In the rows, zero is written as 128.
Each named turn below is shown by a few rows before and after it. Which turns, in which order, take the first row of each later pair to the second? The first pair is answered.
q_133:
[146 165 127 150 158 129 141 151 119 105 134  87  91 128 159 156 107 138
 143 123] -> [133 163 126 151 151 149 158 141 158  94 131  85 101 141 135 156 128 127
 131 138]
[141 172 134 123 134 140 132 151 127 112 128 127 103 137 128 146 145  94
 140 135] -> [141 159 112 117 123 138 145 152 155 143 141 117  97 133 137 117 125 111
 138 139]
[120 137 153 124 109 129 123 118 112 105  98 135 168 125  98 153 144 106
 130 112] -> [120 115 119 115  92 124 143 126 171 163 124 123 155 125 108 103 115 132
 120 126]
q_575:
[143 176 116 150 150  92 112  87 138 110 138  96 146 113 123 163 102  87
 151 107] -> [142 176 114 150 152  90 115  84 131 112 141  95 148 110 127 161  96  88
 154 107]
[125 149 142 120 108 100 130 140  76 170 115 139 131 150 119 154 146 171
 133 116] -> [121 128 125 124 120 109 130 139  79 188 152 132 116 152 151 139 127 173
 140 124]
[111 140 123 137  87 110 151 115 101 139 112 117 153 117  93 136 126 151
 121 113] -> [105 124 113 140  92 109 151 114  95 153 140 114 142 118 122 127 108 159
 128 121]
[145 134 162 138 144 139 109 139 104  99  96 134 152 105 123 186 156 116
 140 101] -> [146 129 156 143 143 119 111 142  75 120 113 131 147  95 142 180 139 133
 149  94]
q_152:
[106 152 117 129  93 138 180 120 129 128 115 108 157 135 112 107 136 147
 134 143] -> [109 147 108 126  94 131 177 118 129 142 128 107 148 131 126  96 122 155
 134 143]
[123 166 150 107 150 118 156 153 173 146 188 143  75 161 212 137 130 122
 110 118] -> [146 151 143  69 137 109 103 144 205 178 110 175 110 141 176 100 146 112
  90 107]
[125 168 160 133 130 111 124 138  67 118 113 135 134 121 118 148 120 155
 141 111] -> [130 151 144 132 130 103 122 137  75 149 136 131 118 114 146 127  97 171
 145 116]
[157 134 145 107 153 114 107 141 111 146 135 147 117 110 179 115 120 144
 117 124] -> [151 153 163 104 147 122  99 141 112 111 102 157 134 116 149 134 149 130
 111 117]
q_110:
[104 128 129 141 118 130 143 127 130 107 139 113 128 143 116 143 133 135
 130 125] -> [129 135 137 131 138 141 130 132 143 100 128 115 115 144 123 144 140 122
 130 124]
[130 122  99 135 145  91 126 129  97 143 114 133 168 133 159 125 120 147
 119 104] -> [129 114 104 130 148 111 106 117 115 125  92 141 179 141 144 125 139 118
 114 112]
[177 109  93 112 160 139 120 147 170 165 138 121 109 111 159  84 113 120
 160 127] -> [113  79  83 131 102 123 163 132 132 177 150 119 155 111 120  85 112 138
 153 131]
[126 134 164 113 113 107 126  82  48 113 123 136 158 146 117 126 140 101
 146 111] -> [163 154 171 101 151 110 100  90  69 107 117 138 127 148 143 122 136  94
 149 109]
Pairs:
Each pair is 2 to 3 turns apart.
[172 145 117 107 147 108 133 135 156 148 128  95 109 110 142 113  98 146
 130 127] -> [ 96 115 123 140 105 106 154 102  92 116 135 105 167 118  99 141 121 135
 135 135] => q_133, q_152, q_110
[153 135 143 140 123 125 129 133 141  94 109 125 106 152 164 123 134 102
 144 148] -> [154 129 128 139 107 114 137 138 167 121 108 119 106 148 159  99 126 120
 137 147] => q_575, q_133
[121 127 115 162 142 120 175 147 110 113 194  97 116 133 163 157 112 137
 137 145] -> [119 101  97 153 138 116 162 140 114 141 195 102 117 127 171 130  98 137
 138 147] => q_575, q_110, q_133
[154 124 121 111 128 116 106 139 116 175 115 130 130 101 144 106 108 153
 124 110] -> [127 142 130 143 147 143 149 142 121 123 174 105 102 128 164 143 115 137
 140 130] => q_152, q_152, q_575
[142 133 149 123 143 129 105 111  96 109  91 133 144 114 132 135 131 119
 134 109] -> [135 115 131 123 150 124 106 113  89 129 121 127 128 109 162 121 109 125
 145 114] => q_575, q_575
[ 94 154 119 154 117 151 167 139 141  95  91 135 151 159 101 150 143 111
 111 132] -> [162 162 105 125 149 136 139 165 177 143  86 135 105 137 146 116 115 132
 109 117] => q_110, q_133, q_152
[147 159 145 141 144 106 144 162 141 146 145 132  73 133 135 133 113 130
 111 152] -> [161 149 142 124 150 105 116 157 141 159 120 146  81 124 136 119 112 126
 112 144] => q_575, q_133, q_152
[125 117 116 130 122  82 126 138  72 171 144 134 129 108 156 115  95 159
 148 117] -> [105 102  96 131  99 119 160 130 180 173 154 123 140 136 118  88 117 148
 118 147] => q_133, q_133
[ 93 143 155 104 155 112 135 148 160 138 180 139  89 138 113 131 121 144
 145 155] -> [ 65 131 160 113 138 111 137 132 124 123 174 148 121 138  91 144 136 131
 144 152] => q_133, q_575, q_110
[132 128 150 146  86  98 166 128 108 167 130  83 137 127 105 141 114 135
 117 133] -> [162 143 172 127 132 129 119 121 129 118  91 102 131 132 101 157 148  82
 119 135] => q_133, q_110
[ 89  44  92 140 141 156 124  94 158 143 192 129 120 144 158  95 118 104
 141 174] -> [ 91  71 114 139 140 183 132  97 198 102 163 132 132 160 121 118 154  79
 129 177] => q_575, q_152
[101  87 106 124  88 129 151 119 161 155 121 129 154 141  99 109 119 142
 119 138] -> [129 151 133 144 124 121 182 156 140 125 158 101  95 143 142 154 107 160
 138 124] => q_110, q_152, q_110
[116 110 133 125 155 139 112 117 120  99 143 136 124 138 146 144 129  91
 138 141] -> [121 112 123 116 141 143 122 120 172 105 128 132 130 144 120 126 140  93
 124 146] => q_133, q_575
[168 127  85 108 135 118 145 159 194 166 168 106  93 128 164  83  84 168
 117 122] -> [ 84 112 108 135  73 143 174 118 172 101 126 123 184 155  58 120 152 129
 100 135] => q_110, q_152
[158 170 172 125 169 137 137 143 140  94 145 111 120 141 131 173 157 128
 117 134] -> [170 145 138 102 149 126 129 146 198 154 128 115 130 132 117 118 144 145
  97 136] => q_133, q_152
[ 85  92  98 175 111 117 166 130 131 130 187  91 136 149 142 125 125 134
 137 134] -> [119 121 134 145 128 140 116 122 161  82  94 123 160 148  89 145 180  86
 125 126] => q_110, q_575
[131 121 120 160 164 108 139 154  62 138 191 122  96 115 190 148  73 158
 165 116] -> [151  76 104 116 186 170  66 119 190 131 122 156 119 129 150  92 115  85
 134 151] => q_110, q_133, q_110
[104 110 128 108 108  96 116 151 102 124 121 130 173 132 129 131 144 125
 114 111] -> [116 139 137 113 140 129 132 161 157  91 146 113 135 150 142 144 155 109
 117 127] => q_110, q_133, q_152
[110 156 123 145 110 139 187 140 185 135 170 105  92 145 136 121 136 140
 119 125] -> [113 167 135 139 107 149 183 137 196 114 145 111 111 149 108 126 152 128
 109 124] => q_575, q_110
[ 98  52  88 136 154 121 142 126 114 129 201  59 117 126 165 123  51 163
 176 179] -> [138  58 103  75 117 105  60 110 130 150  42 114 194  96  79  96  97 143
 143 149] => q_152, q_575
[107 117 110 141 102 121 161 126 134 160 132 120 146 135  93 115 140 156
 117 128] -> [154 148 128 115 120 115 130 145 149 156  92 127 131 124  93 123 149 153
 115 110] => q_110, q_110, q_152
[150 143  99 111  79 106 175 145 147 203 108 139 119 115  92  92 112 198
 104  91] -> [124 137 101 139  90 105 202 144  93 186 170 123  98 120 133 118  94 202
 126 100] => q_152, q_575, q_575
[142 174 154 132 133 128 143 140 201  96 156  90 100 102 137 139 150 130
 146 111] -> [159 165 157 123 156 107  93 135 133 111 145 107  92  79 171 140 131 134
 164  93] => q_152, q_133, q_575
[128  94 107 136 140 123 124 117 134 170 168 115 119 142 152  95  84 158
 120 135] -> [ 94 103 133 145 126 156 126  89 144  98 126 128 163 162  94 132 142 111
 111 142] => q_110, q_152
[107 139 134 145 126 118 154 143 102 100 102 107 158 141 105 158 132 141
 143  99] -> [116 122 138 130 149 142 117 132 126  87  83 121 162 146 109 148 147 105
 143 109] => q_575, q_110
[130 126 128 123 132 136 156 146 150 146 141 112 123 117 159 118 116 147
 131 130] -> [115 111 130 119 116 119 144 140 105 152 120 125 152 106 151 116 119 152
 131 118] => q_110, q_575, q_133
[148 119 130 139 106 122  96 123 160 144  64 141 129 143 107  85 144  95
 114 129] -> [119 160 159 177  99 107 142 135  83 100  96 123 127 150 109 146 146 112
 131 116] => q_575, q_575, q_152
[127 105 113 114 125 153 107 112 186 124 111 148 143 137  94  91 157 104
 115 149] -> [128 146 129 144 154 151 155 142 155  94 184 110  81 144 148 136 138 121
 138 146] => q_152, q_110
[125 152 131 131 144 149 114 148  90  88 102 108 125 137 144 155 117 124
 107 126] -> [142 135 120 108 140 141  83 143 108 124  74 122 133 126 141 122 108 131
  97 124] => q_152, q_152
[154 147 120 142 113 128 182 135 173 154 207 116  73 116 127 124  89 177
 126 128] -> [153 164 155 157 152 134 149 128  82  91 194 133  70 114 150 179 108 147
 155 114] => q_133, q_575
[ 90 148 127 135  77 109 177 138 147 167 130 131 161 118  81 127 144 150
  88 108] -> [ 95 145 131 126  88 130 154 130 167 149 105 143 170 121  69 127 163 124
  86 116] => q_110, q_110, q_110
[132 148 128 137 173 156 198 161 156 129 187 101  91 144 149 116 111 179
 147 132] -> [ 73 129 150 153 137 164 184 123  86  78 144 129 172 151  86 153 156 146
 145 133] => q_133, q_110
[117 126 121 108 127 100 135 142 112 197 111 124 117  91 142 115 139 137
 150  99] -> [120 116 120 103 151 142 133 132 189 166 114 123 110 116 136 105 163 101
 140 127] => q_575, q_575, q_575
[123 134 135 122 102 102 116 124  68 143 125 120 123  92 191 135 114 137
 129 119] -> [101 128 145 128 126 155 116 102 118  78 128 125 127 123 171 156 153  82
 125 152] => q_575, q_133
[130 122 123 121 105  86 137 142  98 171 128 134 127 102 130 111 106 160
 130 115] -> [122 107 131 132 147 116 119 126  78 138 160 138 104 110 168 125 106 125
 150 134] => q_575, q_133, q_152
[101 141 128 152 115 161 183 116 226  71 141 111  88 170 143 135 164 112
 164 154] -> [107 137 106 157  84  87 197 145 139 152 163 100  81 132 175 119 100 193
 179 118] => q_575, q_575, q_152
[ 89 119 133 109 123 161 135  94 103  98 115 112 184 136 105 167 167  87
  98 138] -> [ 83 127 120 125 107 117 173 117  58 135 165  92 165 127 135 169 125 142
 106 124] => q_110, q_110
[143  87 151 119 142 120 141 152 136 167 145 129 139 119 143 156  96 125
 127 146] -> [146  93 160 112 147 136 139 149 167 149 128 132 145 126 125 161 114 110
 121 153] => q_575, q_575
[127 123 127 140 108  88 132 139  64 149 127 119 141  98 136 134 103 158
 130  96] -> [172 170 153 129 163 137 128 155 148  95 115 110  99 121 142 155 136 119
 126 108] => q_133, q_110
[164 129 120 109 125  91 106 153  95 180 107 135 120  99 140 109 100 168
 140 107] -> [169 100 119  96 156 143  72 122 158 152  99 147 123 116 140  90 125 115
 136 137] => q_575, q_110, q_110
[121 167 131 139  90 104 178 153 135 135 118 107 140 140  88 138 128 158
 123 109] -> [132 165 157 130 122 124 127 134 113  90  81 131 154 137  91 157 156 112
 132 107] => q_152, q_133, q_110
[173 166 147 138 166 163 183 160 135 115 150 117  81 126 156 149 139 145
 159 131] -> [128 110 111 133  86 125 196 142 118 189 135 127 143 112 109  99 120 182
 137 125] => q_152, q_575, q_110
[112 118 142 135 171 171  98 100 125  76 138 142 114 140 143 133 147  66
 140 161] -> [111 108 120 143 170 148 119 114 103 115 187 123  87 133 182 119 106  99
 151 163] => q_575, q_152
[ 92  76 103 128 110 100 107 110  87 175 145 139 122 111 143  92  93 137
 143 101] -> [ 84  73 108 141 150 141 112 106 111 128 184 132  95 134 169 115 104 104
 156 124] => q_110, q_152, q_152
[ 81  68 106 128 123 158 114  88 145 123 135 134 150 140 116 104 140 101
 130 150] -> [105  69  95 121 117 119 106 108 111 181 132 134 139 117 137  88 107 139
 134 129] => q_575, q_133
[113 117 146 140 126 136 105 105  90 108  94 133 156 129 105 138 144  95
 135 127] -> [155 121 118 123 142 140 114 128 178 162 121 116 108 127 140  90 114 116
 125 137] => q_133, q_110
[132  82  98 133 137 125 100 123 122 163 160 127 114 121 171  93 101 148
 131 142] -> [150  91 112 117 154 158  75 116 171 122 110 142 122 134 144 102 137 108
 120 149] => q_110, q_110, q_575
[159 149 123 120 151 135  84 134 144  92 105 142 135 108 110 123 152  99
 134 130] -> [166 132 106 115 157 134  81 135 162 117 130 134 120 109 132  95 133 107
 135 141] => q_152, q_152, q_575
[137 110 112 119 143 133 133 117 143 120 163 118 125 131 150 159 111 122
 134 139] -> [131 119 114 121 132 126 149 123 140 121 169 108 124 131 142 164 110 133
 134 135] => q_575, q_110
[ 82 111 125 111 105 135 140 135 168 148 128 126 148 132  92 111 146 117
  99 128] -> [ 93 124 119 116 108 112 161 154 146 167 157 110 121 125 120 113 119 150
 109 120] => q_110, q_110
[135 145 139  79 128 132  79  91 116 133  67 160 145 138 114 123 153  93
 112 121] -> [143 137 128  76 127 108  75 105  94 168  82 158 129 124 140 109 124 119
 118 113] => q_133, q_133
[127 125 122 107 118 102 126 136 105 161 120 137 130 123 125 137 109 151
 125 108] -> [123 120 134 116 150 131 108 121  95 118 131 141 123 131 146 158 123 112
 139 125] => q_575, q_575, q_133
[139 153 142 140 148 155 123 122 160  79 122 120 118 142 138 151 154  94
 128 138] -> [ 88  97 103 152 103 131 155 109 134 133 169 113 137 136 140 117 122 130
 131 150] => q_152, q_110
[124 111 129 124 121 137 110 104 106 158 136 136 144 120 138 115 108 161
 147 125] -> [111 131 144 142 127 144 136 105  95 120 148 123 140 133 134 147 120 155
 153 123] => q_152, q_152
[ 91 152 138 148 114 148 183 134 146 108 136 116 150 160  94 137 154 119
 123 148] -> [141 194 163 130 145 142 154 158 145 102 104 121 129 150 112 150 154 121
 129 127] => q_110, q_575
[176 151 143  98 171 126  76 135 104 124 113 141  79 115 170 135 122 122
 134 114] -> [110 179 160 144 129 127 159 138  88  76 149 116 103 140 123 184 145 133
 129 118] => q_133, q_110, q_133
[107 147 138 132 101 105 166 148  90 141 139 129 137 119 117 132  93 179
 134 102] -> [104 113 117 133 133 150 161 135 156 137 182 119 106 142 151 110  88 149
 137 141] => q_575, q_575
[145  96 147 125 147 111  97  63  90 160 147 122 113  94 162  66 108 115
 110 156] -> [119 131 179 153 158 128 139  66  67  95 177 102 108 113 157 125 128 104
 121 161] => q_152, q_152
[157 154 156 114 154 153 113 129 167  86  91 142 125 148 117 135 165 103
 115 130] -> [136 172 159 146 154 130 158 144 111  76 155 116 102 147 151 165 140 135
 135 128] => q_110, q_575, q_133
[ 83 152 125 151 132 130 159 133 185  93 153 133 142 126 156 153 129 141
 116 104] -> [124 156 130 126 168 129 112 138 183  99 135 144 121 114 188 143 121 130
 120  96] => q_133, q_110, q_110
[121 141 138 127 100 113 132 136 106 137  90 134 145 121  94 138 138 148
 121 112] -> [126 111 107 119 113 124 133 135 163 172 127 123 121 126 123  97 116 147
 121 134] => q_152, q_110, q_133
[112 135 128 133  80  90 202 130 136 134 152 101 106 146 111 154 118 136
 131 133] -> [134 102 110 108  82  84 168 123 166 176 128 117 111 136 113 109 106 137
 122 134] => q_152, q_575
[114 184 122  71 104 171 154 186 199  61  91 157 111 136 116 127 174 132
 130 124] -> [137 170  93  66  94 113 149 209 138 142 122 152  89 101 170  91 108 197
 146 103] => q_110, q_133, q_152
[163 198 158 137 124 120 146 158 148  96  93 133 122 132 109 169 136 145
 107 105] -> [174 164 140 121 165 156 110 145 195  96 104 144 100 139 140 143 133 112
 111 128] => q_152, q_110, q_110
[149 115 114 102 121 104 166 127 128 132 159 134 125 160 133 123 111 136
 142 116] -> [152 125 126  95 122 121 164 127 153 111 132 139 134 168 110 132 138 123
 132 120] => q_575, q_575, q_575
[171 157 133 119 163 135 132 148 152 149 137 120  79 122 172 120  96 143
 136 122] -> [170 153 139 122 175 143 119 138 140 133 137 124  79 122 182 128 102 129
 141 127] => q_133, q_152
[144 130 135 147  98 116 144 142  89 150 140 108 166 129 152 162  95 157
 124 121] -> [183 150 142 133 141 134 112 149 119 140 125 114 138 131 171 160 101 130
 127 126] => q_110, q_110
[126 131 114 101 151 163 173 136 121 112 157 144 103 153 172 154 131 142
 140 115] -> [131  91  97  80 143 167 137 117 151 143 123 165 125 144 153 113 134 126
 128 122] => q_110, q_152, q_110
[129 144 117 106  57 111 126 173 151 185 100 109 157 147  96 111 130 142
  90 106] -> [144 144 131 100  88  94  82 170  62 175  99 126 143 126 141 131 112 139
 114  88] => q_133, q_110, q_575
[114 133 144 129 119 119 153 122 112  95 138 111 147 151 113 154 130 121
 137 107] -> [130 134 152 117 138 136 126 119 130  86 123 122 142 151 117 149 138 103
 137 109] => q_575, q_110
[141 178 149 116 125 132 135 147 156 107 131  70 125 129 121 139 142 142
 120 125] -> [125 141 119 117 101 114 142 140 146 152 153  67 131 121 132 111 119 165
 119 131] => q_110, q_152
[187 156 107  83 139 159  98 166 164 139 111 146 100 120 125 102 129 148
 127 125] -> [157 175 142 102 130 157 102 149  81  86  94 156 131 123  98 157 154 132
 137 111] => q_110, q_133, q_110
[172 158 173 115 192 130  98 107 118  96  87 140  83 127 149 164 147 113
 154  85] -> [107 119 166 126 141 139 114  73 109  83  70 155 151 138  88 159 177  98
 140 100] => q_110, q_110
[ 80 144 129 142 123 138 185 125 160  92 178  91 135 140 112 140 146 130
 104 153] -> [132 196 160 121 138 126 155 143 150  74 118 103 130 123 101 165 159 125
 103 122] => q_575, q_110, q_575
[121  88 123 116 135 139  80  89 110 126 109 158 145 128 145 116 140  79
 130 145] -> [ 90  85 113 135 102 117 115  93  72 147 136 146 151 123 141 118 122 108
 130 140] => q_110, q_110
[102 118 133 131 127 129 153 121 122 122 164 123 130 143 123 127 112 132
 136 128] -> [119 111 132 119 147 145 126 113 150 120 154 133 122 143 135 114 117 116
 132 135] => q_110, q_152
[135 139 132 114 106 110 140 130 101 140 133 101 143 118 123 126 127 142
 120 110] -> [130 127 128 104 109 126 127 118 134 131 115 111 155 125 102 119 147 122
 106 122] => q_110, q_575, q_133
[144  97 114 141 132 103 119 109 154 141  96 156 113 139 139 107  88 146
  99  87] -> [110 110 138 169 136 118 139  99 105  85 113 157 122 152 133 156 110 125
 114  91] => q_133, q_152, q_110
[169  92 105  95 150 113  73 128 120 187 111 137 116 101 167  69  92 136
 140  97] -> [105 121 143 122  96 128 113 108 108 108  61 146 193 126  57 130 164 110
 119  99] => q_575, q_110, q_152
[137 141 109 117 153 142 133 119 161 137 155 112  64 136 162 112 105 115
 141 143] -> [ 96 143 105 137 104 122 181 126 137 146 166 101  92 137 129 123 103 144
 131 132] => q_575, q_110
[ 89 139 122 122 113 150 122  94 120 120 124 112 137 134 112 152 145 107
 125 148] -> [ 92 138 114 116  93 140 126  99 133 145 117 112 144 131 105 135 138 127
 117 140] => q_575, q_133, q_152
[133 126 132 120 143 135 102 118 157  85  88 124 132 134 123 148 157  97
 111 134] -> [145 110 103 109 129 118 107 131 188 140 105 118 118 127 135 108 124 127
 106 133] => q_133, q_575
[142 123 130 141 132 125 123 117  66 107 105 147 123 114 143 143 117 128
 144 118] -> [150 133 120 145 147 149 153 130 134 107 146 121  89 132 162 131 112 127
 142 139] => q_575, q_133, q_110
[130 149 135 135 100 122 164 105 121  79 123 130 149 142 105 157 185  77
 132 134] -> [159 116 108 106  80  84 119 104 103 164  93 148 162 106 115 103 151 114
 124 114] => q_575, q_152, q_152
[110 131 117 141  96 109 174 147 117 162 172 111 114 130 134 117  99 177
 124 125] -> [134 116 116 102  98 130 121 131 183 162  92 141 146 128  89  90 135 138
 100 129] => q_575, q_152
[ 95 150 140 162 123 167 172 121 190  83 163 109 138 155  95 154 177 104
 121 175] -> [130 103  97 138 137 157 141 125 215 163 188 112 106 138 157  87 126 125
 126 186] => q_152, q_110, q_110
[163 129 126 123 182 123 103 143  95 139 139 126  86 123 179 135 107 128
 157 124] -> [ 70 104 127 157 119 131 158 114  78 108 150 126 153 146 106 154 138 119
 141 140] => q_575, q_110, q_133
[145 102 110 124 142 138 110 133 159 156 149 123 108 127 156  95 119 114
 140 142] -> [119 149 144 153 135 126 150 143 104 107 162 107 108 133 137 160 133 122
 149 129] => q_152, q_575, q_152
[124  88 141 140 133 141  61  97 106  92 119 169 145 144 143 133 141  86
 148 164] -> [117  70 109 146 125 142 100 111 170 138 169 145 123 154 153  94 115 113
 137 184] => q_152, q_575, q_133
[187 174 148  99 131  96 120 161 105 144  83 124 122 119 132 142 124 139
 138  81] -> [138 168 149 143 140 119 175 151  94  97 161 101 104 143 157 176 126 126
 154 106] => q_110, q_110, q_152
[128 136 112 132 132 118 133 145  69 153 175 114  93 120 163 132 110 142
 151 115] -> [143 133 129 103 115 142  90 125 132 129  78 148 147 125  86 121 167 100
 116 115] => q_152, q_133
[116 147 160 160 101 111 158 129  99 121 124 118 139 148  96 138 145 136
 140 100] -> [128  96 122 144 113 109 133 121 119 179 150 125 123 136 138  80 109 144
 146 111] => q_575, q_152, q_575
[139 135  99 134 115  88 146 138 137 138 140 126 102 133 158 109  99 147
 137 134] -> [125 164 124 147 111 102 159 138 126  85 126 124 116 149 130 147 131 129
 138 131] => q_152, q_152
[111 101 102 119 127  97 130 114 119 164 136 121 118 127 180 111 100 116
 145 143] -> [ 84 110 128 124 120 127 126  94 123 104 102 134 153 147 131 142 144  75
 135 148] => q_110, q_152
[167 121 126  90 137 111  84 108 115 149  74 147 139  98 126 116 117 136
 126 112] -> [163 102 112  96 149 118  87 105 121 161 108 143 120  98 157 103  97 134
 129 125] => q_575, q_575
